(in the rows, 100 means zero)
One turn moves each row of this set onto another row. After a few examples, where does it send each row asked below?
Q_926: | 103 | 128 |  75 |  95 |  98 | 140 |  76 | 112 | 119 |  88 | 134 | 102 | 132 |  64 |  92 | 119 |  67 | 110 |  89 |  77 |  93 |  95 | 127 | 124 |  89 | 110 |  72 | 106 |
Q_264: | 108 | 132 |  89 |  84 |  99 | 123 |  72 | 119 | 122 | 105 | 126 |  94 | 115 |  74 |  81 | 111 |  82 | 108 |  86 |  80 |  74 | 101 | 133 | 116 |  73 | 116 |  72 | 107 |
Q_143: | 123 | 112 |  99 |  76 |  75 | 102 |  79 | 119 |  74 |  64 | 125 | 114 | 108 |  83 | 128 | 117 |  94 | 130 |  92 |  87 | 108 |  79 | 133 |  90 | 101 | 106 |  93 | 111 |
Q_867: | 107 | 101 |  99 |  86 |  95 | 101 |  87 | 115 |  79 |  97 | 108 |  93 |  90 |  62 | 133 | 118 | 131 | 139 | 104 |  96 |  78 |  80 | 129 | 109 |  79 | 113 |  72 | 115 |
Q_838: | 108 | 123 |  79 |  93 |  99 | 132 |  70 | 115 | 118 |  89 | 136 |  97 | 129 |  68 |  87 | 110 |  72 | 105 |  83 |  82 |  86 | 104 | 129 | 124 |  91 | 108 |  71 | 105 |
Q_947: | 121 | 107 | 105 | 123 |  79 | 117 | 112 | 124 |  93 |  82 |  98 |  87 | 106 |  78 | 106 | 109 |  72 | 121 | 119 |  92 | 105 | 102 | 122 | 128 |  90 | 144 |  72 |  78 |
Q_337: |  92 | 106 |  85 |  95 |  90 | 141 |  80 | 117 | 114 |  49 | 114 | 105 |  93 | 111 | 110 | 103 | 116 | 131 | 106 | 117 | 102 |  99 | 100 | 120 | 101 |  69 | 101 | 106 |
Q_7: |  81 | 104 |  73 |  95 |  96 | 122 |  97 |  99 | 113 | 109 |  86 |  69 |  93 | 107 |  63 | 125 |  81 | 116 | 115 |  82 | 104 |  83 |  86 | 134 |  93 |  97 |  72 |  93 |
Q_64: | 113 | 115 |  81 |  89 |  91 | 108 | 101 | 100 | 122 | 121 |  95 | 129 | 131 |  75 | 119 | 116 |  86 | 127 | 117 |  86 | 120 |  65 |  99 | 101 | 117 | 105 |  80 | 126 |
Q_60: | 120 | 117 |  92 |  70 | 113 | 106 | 106 | 125 |  89 | 137 |  78 | 121 | 111 |  74 |  92 | 117 |  95 | 134 | 107 |  80 |  98 |  84 | 111 | 121 |  96 | 109 |  56 | 140 |
Q_151: | 124 | 101 |  99 |  83 |  80 |  92 |  82 | 114 |  75 |  85 | 107 | 105 |  91 |  73 | 131 | 117 | 116 | 136 |  95 |  92 |  87 |  78 | 140 |  94 |  85 | 106 |  86 | 112 |
Q_102: | 104 |  89 |  87 |  95 | 120 | 136 |  91 | 120 |  95 |  76 |  82 | 105 |  96 | 113 | 102 | 131 | 113 | 108 | 124 |  97 | 132 |  79 |  84 | 104 | 121 |  79 |  78 | 126 |
Q_560: | 124 | 111 |  85 |  82 | 103 | 106 | 106 | 113 | 114 | 135 |  81 | 127 | 129 |  71 | 103 | 119 |  96 | 137 | 117 |  83 | 100 |  77 | 106 | 117 | 109 | 114 |  67 | 135 |
Q_482: | 103 | 118 |  91 | 117 | 118 | 138 |  99 | 131 | 103 | 101 | 103 | 123 | 123 | 100 | 103 | 108 | 129 | 130 | 114 |  96 | 114 | 123 |  98 | 112 |  75 |  85 |  64 | 140 |
Q_370: | 112 |  99 |  95 |  89 | 116 | 112 |  96 | 131 |  96 |  86 |  88 | 102 |  83 | 117 | 101 | 123 | 119 | 105 | 125 | 117 | 112 |  75 |  81 | 104 | 127 | 112 |  68 | 131 |
Q_821: | 104 | 102 |  97 |  98 |  85 | 140 | 102 | 131 |  97 |  51 |  96 |  96 |  75 |  97 |  94 |  97 | 103 | 146 | 101 | 107 |  85 | 111 | 109 | 133 |  98 |  99 |  81 |  88 |
Q_422: | 125 | 102 | 103 |  76 |  71 |  97 |  78 | 118 |  72 |  75 | 117 | 103 | 110 |  85 | 131 | 115 | 102 | 135 |  97 |  89 | 104 |  78 | 129 |  90 | 103 | 107 |  92 | 111 |
Q_792: |  95 | 108 |  91 |  91 |  92 | 146 |  84 | 120 | 107 |  45 | 111 |  97 |  85 | 107 | 101 |  99 | 117 | 136 | 107 | 110 | 103 | 105 |  93 | 119 |  98 |  75 |  99 | 101 |
Q_557: |  96 | 118 |  86 | 105 | 111 | 118 |  78 | 119 |  79 | 102 | 117 |  91 | 117 | 114 |  91 | 128 | 128 | 107 | 107 |  82 | 121 | 113 | 111 | 102 |  60 |  83 |  69 | 129 |
Q_217: | 102 | 135 | 103 |  84 |  97 | 111 |  76 | 124 | 124 | 121 | 110 |  96 | 102 |  82 |  83 | 101 | 103 | 111 |  85 |  80 |  79 | 106 | 132 | 115 |  71 | 120 |  70 |  96 |
Q_495: |  91 | 109 |  75 |  95 |  95 | 110 | 105 |  91 | 108 | 112 |  91 |  81 |  89 |  99 |  72 | 124 |  65 | 110 | 120 |  82 | 102 |  79 |  86 | 132 |  86 | 108 |  68 |  89 |
Q_119: | 111 | 110 | 105 | 101 |  84 | 132 | 109 | 126 |  98 |  52 | 101 | 104 |  79 |  88 |  98 | 102 |  91 | 142 | 107 | 103 |  81 | 111 | 109 | 137 |  89 | 120 |  71 |  81 |
Q_280: | 104 |  87 |  87 |  90 | 111 | 139 |  82 | 112 |  92 |  76 |  84 | 111 | 106 | 114 | 101 | 136 | 109 | 110 | 124 |  98 | 129 |  75 |  92 | 109 | 123 |  72 |  78 | 130 |
Q_493: | 123 | 116 |  87 |  97 |  84 | 114 |  93 |  91 |  90 | 109 | 100 |  92 |  89 |  83 |  95 |  97 |  55 |  97 | 130 |  95 | 114 |  85 |  89 | 112 |  81 | 127 |  65 | 110 |
Q_848: | 119 | 122 |  88 |  94 |  95 |  98 | 115 | 132 |  87 |  86 | 127 |  92 | 101 |  90 | 119 | 101 |  77 | 125 | 131 | 121 |  99 |  85 |  91 | 117 |  99 | 142 |  74 | 126 |
Q_207: |  95 | 110 |  91 | 109 |  86 | 118 | 104 | 110 |  84 | 102 |  91 | 104 | 116 | 106 | 105 | 112 | 128 | 147 | 110 |  80 | 120 | 114 | 108 | 110 |  59 |  70 |  85 | 119 |
Q_267: | 116 | 107 |  99 |  86 | 112 | 104 | 103 | 131 |  94 |  83 | 101 | 104 |  79 | 109 | 112 | 125 | 103 | 106 | 134 | 117 | 103 |  72 |  80 | 101 | 115 | 129 |  62 | 128 |
Q_139: |  79 | 113 |  72 |  98 | 103 | 129 |  99 | 118 | 118 |  89 |  97 |  83 | 114 | 124 |  65 | 126 |  93 | 121 | 107 |  81 | 123 |  97 |  93 | 135 | 104 |  78 |  93 |  92 |
Q_791: |  79 | 110 |  79 |  95 |  95 | 131 |  95 | 120 | 121 |  87 |  93 |  92 | 122 | 128 |  67 | 127 |  87 | 123 | 102 |  81 | 118 |  97 | 101 | 129 | 104 |  74 |  94 |  97 |
Q_968: | 115 | 108 |  83 |  88 |  96 | 108 | 104 | 108 | 124 | 130 |  87 | 124 | 135 |  74 | 112 | 108 |  79 | 128 | 116 |  82 | 110 |  73 |  97 | 106 | 119 | 101 |  77 | 129 |

Q_926 -> Q_64
Q_102 -> Q_792
Q_867 -> Q_217
And these:
Q_968 -> Q_422
Q_264 -> Q_560
Q_119 -> Q_495
Q_207 -> Q_557
Q_791 -> Q_280
Q_493 -> Q_848
Q_821 -> Q_7

One turn moves each row of this set onto another row. After a few examples, where does it send each row asked below?
Q_874: | 139 |  74 | 108 | 112 | 127 |  96 | 106 | 107 | 100 |  94 |  89 | 110 | 108 | 140 | 109 | 101 | 130 | 105 | 103 |  52 |
Q_985: | 135 |  87 | 134 | 132 |  88 |  77 |  88 | 128 | 118 | 130 | 100 |  98 | 114 | 137 | 104 | 103 | 108 | 100 | 107 | 108 |
Q_83: | 111 |  95 | 112 | 111 |  91 |  73 | 103 | 110 |  94 |  90 |  97 | 114 | 134 | 179 | 124 | 103 | 136 | 122 | 115 |  90 |
Q_314: | 133 | 100 |  97 | 118 |  79 |  89 |  78 | 147 | 107 | 104 | 122 | 146 | 106 | 137 | 120 |  91 | 101 |  71 | 106 |  77 |
Q_943: | 104 |  97 |  89 | 122 |  83 |  83 |  95 |  83 | 113 | 109 | 108 | 111 | 111 | 114 |  82 |  91 | 116 | 105 | 111 |  94 |
Q_826: | 125 | 109 |  85 | 112 |  75 | 103 |  89 |  96 |  89 |  66 |  99 |  92 |  90 | 137 | 118 | 102 | 127 |  66 |  82 |  64 |
Q_53: | 132 |  76 | 115 |  89 |  86 | 107 |  84 | 135 |  79 |  82 | 104 | 117 | 125 | 164 | 132 |  77 | 116 |  96 |  86 |  78 |
Q_492: | 150 | 123 | 100 | 138 | 113 | 103 | 101 | 107 |  91 |  99 |  71 | 117 | 134 | 153 | 117 |  80 | 129 |  67 | 107 |  75 |
Q_700: | 121 |  88 |  88 | 129 |  65 |  81 |  87 |  94 |  64 |  69 |  83 | 112 | 128 | 152 | 108 |  83 | 131 | 101 |  87 |  72 |
Q_531: | 143 |  83 |  82 | 109 |  75 |  96 | 105 | 129 | 107 |  86 |  98 | 125 | 106 | 135 | 129 | 124 | 108 |  69 |  89 |  62 |
Q_84: | 114 |  62 | 111 | 107 |  73 |  86 | 115 | 134 | 111 |  77 |  84 |  94 | 105 | 156 |  92 |  95 | 103 |  84 | 100 | 109 |
Q_380: | 170 |  98 |  89 | 101 |  62 |  98 |  96 | 139 | 103 |  77 |  86 | 117 | 113 | 126 | 119 |  84 | 135 | 108 | 114 |  85 |
Q_637: | 103 | 126 | 107 | 133 |  74 |  89 |  89 | 108 | 100 | 112 | 108 |  87 | 132 | 141 | 117 | 118 | 110 |  71 |  90 |  90 |
Q_203: | 116 | 105 | 105 | 129 |  69 |  92 |  87 | 139 | 119 | 103 |  92 | 118 |  79 | 141 |  92 |  61 | 113 |  66 | 108 |  77 |
Q_444: | 126 | 127 | 106 | 108 | 103 |  95 | 116 | 105 | 119 |  71 | 101 |  89 | 113 | 138 | 123 | 114 | 119 |  89 |  79 |  67 |
Q_258: | 126 | 105 | 112 | 139 |  64 |  78 | 104 |  90 |  92 | 102 | 103 | 142 |  84 | 133 | 104 |  97 |  90 |  85 | 110 | 103 |
Q_65: | 122 |  87 | 109 | 107 |  64 |  99 |  91 | 113 | 120 |  76 | 125 |  75 | 108 | 152 | 133 |  92 | 110 |  76 | 120 |  87 |
Q_497: | 159 | 127 | 119 | 113 |  67 | 101 |  87 | 140 |  95 |  92 | 112 | 118 |  97 | 146 | 141 |  87 | 115 |  97 | 108 |  68 |
Q_160: | 112 | 123 | 111 | 112 |  71 | 106 |  87 | 129 | 104 | 119 |  86 |  96 | 112 | 121 | 119 |  69 | 125 |  63 | 118 |  76 |
Q_272: | 150 | 110 |  98 | 116 |  80 |  95 | 101 | 132 | 125 |  90 |  42 | 113 | 122 | 140 | 105 |  80 | 139 |  93 | 112 |  79 |
Q_343: | 134 | 112 |  87 | 137 |  78 |  85 |  94 |  83 | 123 |  88 |  80 |  91 |  94 | 173 |  97 |  97 | 130 | 102 | 127 |  91 |
Q_555: | 120 |  88 | 109 | 144 | 105 |  87 | 105 |  89 | 111 |  79 | 100 | 111 | 135 | 130 | 102 |  84 | 119 |  80 | 123 |  52 |
Q_514: | 134 | 127 | 100 | 121 | 119 |  79 | 105 | 101 | 101 |  97 |  70 | 112 | 100 | 149 | 104 |  93 | 138 |  79 |  95 | 115 |
Q_530: | 158 | 108 | 121 | 121 |  78 |  80 |  96 | 126 | 124 |  65 |  71 | 125 |  98 | 176 | 119 |  89 | 134 | 101 |  98 |  96 |
Q_388: | 121 | 116 |  96 | 119 |  81 |  80 | 110 | 105 |  77 |  80 |  86 | 150 | 119 | 129 | 112 |  85 | 142 |  87 |  75 |  88 |
Q_699: | 131 |  93 | 104 | 123 |  30 |  82 | 107 | 111 | 101 |  87 |  99 | 119 |  81 | 144 | 106 |  94 | 130 |  89 |  81 |  98 |
Q_695: | 113 |  83 |  68 | 113 |  67 |  76 |  95 | 123 | 130 |  71 |  83 |  94 |  97 | 153 | 115 |  89 | 119 |  77 | 121 |  97 |
Q_275: | 108 |  97 | 126 | 130 |  62 |  88 |  99 | 117 | 102 |  77 |  98 | 122 |  94 | 172 |  96 |  78 |  92 |  66 | 112 | 107 |
Q_394: | 127 | 108 |  97 | 116 |  90 | 101 |  61 |  98 |  82 | 120 |  90 | 109 | 139 | 134 |  96 | 109 | 125 |  83 | 106 |  91 |
Q_753: | 144 |  73 |  95 | 118 | 108 |  95 | 108 | 106 | 102 |  90 |  94 | 125 | 125 | 142 | 109 |  96 |  74 | 104 | 115 |  92 |
Q_913: | 144 |  83 | 135 | 116 |  75 | 110 | 111 | 121 | 100 |  85 |  74 |  75 | 121 | 141 |  96 |  79 | 105 |  97 | 122 |  98 |
Q_305: | 153 |  97 | 123 | 128 |  87 | 113 | 108 | 128 | 118 | 105 |  92 | 116 | 112 | 125 | 105 |  91 | 103 |  69 |  78 |  55 |
Q_777: | 110 | 103 | 153 | 116 |  79 |  83 |  91 | 119 |  98 |  98 |  77 |  84 | 105 | 155 | 119 |  92 | 113 | 110 | 115 |  87 |
Q_134: | 137 | 123 |  99 | 115 |  66 | 113 |  91 | 109 | 105 |  99 |  93 | 130 | 122 | 136 | 102 |  63 | 118 |  53 | 106 | 114 |
Q_778: | 119 | 112 | 102 | 108 |  84 |  90 |  79 |  85 | 115 |  70 |  99 | 116 | 110 | 161 | 111 | 113 | 148 |  76 | 130 |  84 |
Q_640: | 173 | 101 | 112 | 114 |  78 |  98 | 120 | 121 |  97 |  87 |  86 | 119 | 130 | 136 | 110 |  96 | 101 | 109 | 113 | 118 |
Q_990: | 136 | 121 | 124 |  99 |  67 | 106 | 101 | 105 |  67 |  81 |  91 | 136 | 105 | 155 | 131 |  76 | 114 | 103 | 105 |  85 |
Q_485: | 149 |  83 |  94 | 130 |  88 |  90 |  98 | 104 | 117 |  88 |  93 | 119 | 114 | 142 |  98 |  44 | 108 | 107 | 128 |  95 |
Q_829: | 115 |  91 |  99 | 119 |  97 |  78 | 107 | 117 |  78 | 128 |  99 |  96 | 101 | 168 | 121 | 106 | 130 | 102 |  90 |  79 |
Q_137: | 126 | 121 |  75 | 137 |  70 |  87 | 128 |  90 | 110 | 107 |  98 | 117 | 106 | 141 |  96 |  82 | 122 | 110 |  93 |  68 |

Q_258 -> Q_990
Q_203 -> Q_380
Q_137 -> Q_700
And these:
Q_65 -> Q_305
Q_388 -> Q_83

